One turn moves each row of this set onto another row. After a few examples, where does it send each row asked below?
Vev: [ -4  -3  -2  -4 -15 -12  -4   0 -17   6  15  -2   4  12  -8  -7  -8 -15
  31 -16  27   2  12   3   8  -1   1  -3   4  -4   0 -23  11 -17   0   0
   7 -19  16  -3   3  13   3  18  35 -10  15 -24   3   4  -1 -10  -3   3
 -27   7   9  15  -8  11   5   6  -1   2 -16  34 -14  10]
vuv: [ -5 -13   4 -16  18   9   1 -10  -1   2 -14   1 -30   2   5  13 -10  -1
  28  -3   2   3  -4  18   0   5  36   6 -11  -6   3  -6  -5  11  12 -10
  -8 -23 -21  21  -4   6 -10 -31   7  -4 -11   1  -1 -15  -9   7  -2   4
  -9  -8  21 -13 -19   0   8  22 -17   6   0 -11  -3 -25]
Gaba: [ 18 -11 -15 -10   5  -5 -21  37  -3 -11  -4  20  -8  -4   1   4  -3  26
  12  -5 -26   0  17  20   6   0 -18  14  -2  -3   6  19   2  20   7   1
  -4 -22  -5  15 -23   6   3   8 -20   3 -16 -22   0  20 -12  32   4  -5
  -8  14 -16  -6  10  14   6  -9  12   7 -15 -11 -15   2]
netem: [  0   6   3 -16   8  -5   1  42 -13 -18 -10  -7  -4   6  16  -4 -16  30
   4   8   6 -14   7   0 -11   8  15  10  -8   6 -16 -31 -23   4  -8   4
  -1 -15  -2  10  -8   7  16   6 -11 -10   4  -5   4  11  12  -3  24   4
  -6  13  -1  32 -32  -8  22  29   0   5  10   9   1   2]
zor: [  9  -8  -8  -6  10 -20 -28  30  -9 -16  -3   5 -13 -13  -2   2   5  16
   6  -5 -22   2  14  15   4   1 -13  12  -5   6   7   9   2  14  12  -1
 -15 -31  -9   8 -19   0   0   9 -26   3  -5 -24   8  18  -3  32   5  -2
  -5  15 -12  14   3   5  18  -7   8  -3 -15 -15 -31   0]
gese: [ 27   2  21 -13  18 -33  -2  -7 -17  28  13   4 -31  19  12  28   8  13
 -10  -1  15  -7   4  11  30   5  -2  10 -13   2  12 -21  -6  15   6  -2
 -15   0   7 -16 -16  13  -2  12  -8 -26   5 -19   8  -5 -19  -6   9   0
 -25 -18   3 -33 -11  -6  -8  25  -8  -4  10   6 -34  -4]
fuf: [  9   2 -12  -7  -9   3  -2   6 -12  11  25  18   0  16   2  -3 -11 -13
  32 -12  20 -15  20  11  16   5  -4  -7   3 -12   0 -21  -3 -18  -4   1
  15   0  18   0  -8   9  -2  14  29 -16   4 -27  -3   4 -11  -6   7  -4
 -29   0   7  15 -17  10  -2  -2   5  11 -11  37   0   0]
tazab: [  3  -7  -4  -9  18  -4   1  -8  17  -1   1   4 -10  14   4  24  -5  -4
  22 -11  -5 -13 -10   4   1   4  48   5  -4 -17   5   7  -1  15   3   1
   0  -3  -6  15 -13  -1 -13 -27  17   2 -15   7 -11 -17 -15  12   8  -3
  -7 -16  11 -14 -11   7   7   7 -13 -10  10 -15   1 -18]
zuko: [ 17   1  -4  -3 -20 -18  -7   6   5  -7  12  15   8  25   1   7  -4 -11
  21 -13  22   1  26  14  12  16  -1  -8   6 -22   9  -4  11   2  -8   2
  -3 -11  19  -8 -15   4  29   5  28 -31 -12 -20  -3  -8   4  -5  -3  -5
 -17   2  -7   1 -16   8  12   8   3   0 -20  37 -10  32]
muze: [ -1   3   6 -14  18 -17  16 -12   4   3  -6 -13 -22   5  21   2   2   3
  23   2  -9   0  11   7   5  15  38   1  -2 -27  12  -4  -2  11  13  10
   1 -10   1  -7 -13 -17   3 -20   7   0 -27   1   3 -22 -21   1  12  -7
  -1 -10 -13 -35 -14   5  -2  11  -1  -5  18 -15   3 -11]
tid: [ -5 -10 -10  -7  19 -14 -14  31  -4   7   6   4  -3 -12  -2   5   0  14
  12   1 -19  -2  17  21   4  -8 -12   3 -15  -3   4   2  -4  15  12   3
   3 -17   8   5 -23  -9  -5  20 -21   1  -4 -22 -12  15 -10  35  30 -17
  -6   9 -16  -1  10   6   6 -17  24 -11 -13 -14 -21   7]
Kovom: [ -5  -3  10  -4  26 -11  10 -22 -10   2 -17 -25 -32   5   7  -1   4 -10
  12   7  -5  11   7  17   3   6  37   0 -13  -9  13  -1  -5   7  10  -1
 -10 -25   4  -3   0  -5   5 -26  11  -9  -3  -3  15 -29 -11   8  10   0
   1   3   0 -23 -15   0   5  19 -11 -11  16 -13 -17 -11]
Pege: [  9  -4   1 -12  19  15  14  -8   9   3 -12   0 -19  12  10  11  -1  -5
  20  10  -9   0   4  29   6   9  34   1 -11 -20  10  11 -12  19   1   1
   8  -3   4  13 -10   4   6 -31  17  -8 -13   2  -8 -25 -22  14  13  -6
  -4  -4  -1 -35 -12  12  -6  13  -4   0  13  -7   6 -15]
pez: [ 17  -6  25 -16   2 -29 -10  -1  -1  17   9   1 -17  11  -6  38   4  12
   2  -5  28   4 -13  11  22   3   8  12 -12   5   7 -17   9  27   5  -4
 -15  -5  -4   0 -14  30   0  15   1 -13   9 -11 -20   3  -7  -4   1   8
 -29 -20  11 -32   1   4  -3  32 -10  -4  -6   2 -31   3]
sufud: [ 11   2   1 -15   9  -8   4  48 -29 -19 -13  -7 -15  20  30 -13 -18  33
  -4 -14  -7  -8  -1  -6  -1  -8  13  16  -6  12 -11  -7 -14   0 -14  -2
   5 -16  20  17  -4   5   7   5   3 -12   2   0  17   6  11  -2  20   7
   0  10  -5  -5 -17 -12   7  25   7  -4  27  18  -3  24]
rop: [  2  -5 -10  -8  -1 -10   5  45   0  -4 -15   2  11  30  -3   8 -31  27
  -2 -10  -2 -11  -5 -11 -26  -9  19  15   2  -1 -16 -20  -8  13 -15   3
   5 -22   9  14   0   9  18   8   7 -16   5   3   0   4   9   7  19   3
  -4  13   2  15 -10   3  19  24 -12  -7  18   2  -8  16]
geba: [ 42   3  16  -6   5   0  -8  -2   3  16  -4  16 -29  21   4  30  13   2
  -2  -4  -6 -11 -14  -2  30   2  -9   8   7  -9  18 -29   2   9   1 -26
   2   6  12   5  -8  12 -10  10   1 -19  -4 -24 -16   3 -33  15  -3  10
 -21 -15   6  -7 -10   2  -6  24  -7   7  13   5 -18 -18]
vila: [  4  12   0 -17   7  -6   8  44  -1 -15  -7  -5   2  10  20  -2 -14  30
   2  11   1 -19  11   0  -8  14  15   5  -5  -7 -11 -28 -24   8 -11  10
   8  -4  10   5 -14  -3  22   9  -9 -11  -6  -5  -7   8   5   0  34  -3
  -1  11 -12  23 -30  -5  16  23  10   1  16   7  10   8]
Rolus: [ 22  11  25   5  11 -14 -11 -15 -12  10 -17   0 -33  17  -9  18  14  13
  -2   7   3   5  -3 -14  38   5  -5  13  -3 -10  17 -31  14  11   3 -22
 -14 -17  17  -7  -4  19  -6  11   6  -3  -4 -18 -13   4 -23  -1  -7  19
 -24  -5   1   7 -14   8  -1  25  -6   8   0   2  -9 -13]
nek: [  0   0  -6  -8   1 -16  14  41  -6  -1 -17  -9   4  30   2  -4 -25  25
  -7  -1  -5  -6   7  -4 -25  -3  14   9   0  -3  -9 -21 -12  12 -13   9
   5 -25  20   1   4   5  34  11   8 -18   7  -4   9  -2   4   5  25   1
  -2  23 -11   3 -11   4  14  23  -7  -6  28   2 -13  20]
pabiz: [ -1 -14  -6   1  21  -6 -20  27 -11  10   1   8   3  -2 -11  13  -1  19
   9  -1 -18   0   8  18  -1 -24 -14  17 -14   6  -4   9  -2  14   3   2
   4 -20   1  16 -21   2 -16  16 -16  -1   6 -14   4  17  -4  31  19 -13
  -9  10  -4   5  17  16   4 -13  11 -13 -21 -10 -21   0]
nogab: [ 12   0  -2  -9 -14  -9   5   5 -19   9  23  -4  -1  13  12 -11  -1 -20
  26 -14  16  -3  15  14  11  -2  -6  -6   9  -5   5 -17   0 -23  -2   3
  19  -2  26  -6  -1   3   6  19  31 -21  12 -29  11  -3 -11  -5   6  -5
 -20   5  -2  -8  -4   8  -6   4   8  -1   0  40 -19  14]
fimo: [ 30   8  29  -7  -8 -16   0  -7   6   9 -13 -13 -23  10  -1  20  20   0
   1   5  -1  10 -13  -2  24   7  -5   3   8 -14  22 -26  16  15   4 -17
   2  -4  21  -7  -3  13  10  19  10  -8  -4 -21 -24  -1 -29   9  -2  12
 -16  -6 -12 -23   1   9  -8  31   1   0  12   1 -21   1]
ras: [ 16  -1 -10 -21   5   6   4  56 -15 -17  -8   7 -10  22  24  -5 -24  30
   0 -12  -6 -16  -2   5   0  -3  13   8  -9   9 -11  -2 -19   7 -17  -2
  12  -5  20  25  -7  14  12   2   7 -14   1  -3  -3   6   5   7  25   6
  -4  10  -2  -7 -17 -10   7  21   8   3  28  16   3  21]
zilog: [ 28  -7  -2  -9 -18  -8 -15   9  -5 -10  18  19   2  24  11  14  -1 -13
  22 -25  23  -4  11  16   9   4  -4   1   8  -4   5  -1   7  -9  -9  -8
   0  -7   4   8 -14   7  10   1  22 -37  -4 -20  13  -5   8  -4 -14  -3
 -17  -5   8   2 -13   1  13  15  -4  -1 -20  44 -21  23]
Sugi: [  2  -4  16  -7  23 -10   3 -18 -13  -4 -11 -16 -24   7  16   8   4   7
  21  -2  -1   6  -6   0   2  -3  39  22  -5  -6   3   4   1   2   5   3
  -8 -18 -14   9  -8  -2 -18 -25  10   3 -10  10  28 -16  -8  -7  -4   3
  -3 -11   8 -20 -11   8   0  19 -15 -11   5  -8  -3 -18]
Vaf: [ 16   6  13  -9  17 -25  -5  -6   0  26   8  17 -20  22  -8  32   1  20
  -4   8  21  -7  12   8  40  15   5   6 -21 -12  10 -15   1  31   2   3
 -16  -1  16 -14 -23  27   6  11   4 -12  -2 -14 -27  -3 -19  -7  16   3
 -32 -17   0 -23 -12   8  -7  16  -4   4  -2   0  -8  -1]
gud: [ 19   3   2  -1  -7 -19 -10  -1 -19  -6  12  12  -7  22  15  -2   0  -4
  19 -11  23  -2  32  11  17  13  -8   0   2 -13   8 -12   2 -12  -6  -2
 -10 -17  10 -11 -15  -2  15   1  14 -35 -10 -24  25  -6   5 -14  -9  -5
 -18   3  -2  10 -26   1  13  10   0   5 -22  43 -11  19]
lofid: [ -5 -13  -2  -6  19 -14 -13  29 -25  10  -4  -1 -11  -9   5  -5  -2  27
  14   0 -18  12  18  16   4 -17 -20  16 -14   3   0   3   0  10  12   2
   0 -31   3   7 -19  -5 -11  19 -21   2  -5 -18  10  18  -8  21  18 -12
  -6  11 -15 -12  15  10  -3  -8  20  -5 -19  -7 -18   8]
ziz: [ 18  -5  -8   1  11 -16 -17  26  -7  -9  -6   3  -4  -1  -4   1   8  19
  -2   6 -30   4  21  19   3  -3 -19  15  -3  -3   9  20  -1  17   2   9
  -5 -24   5   0 -20   1  11   8 -19  -2  -2 -23  17  10 -12  34  10 -10
  -3  21 -26  -2  12  19   9  -9   9  -8  -8 -13 -26   5]

sufud turns into nek
fimo turns into Vaf
ziz turns into tid
Now find these:
Kovom turns into muze
fuf turns into zilog

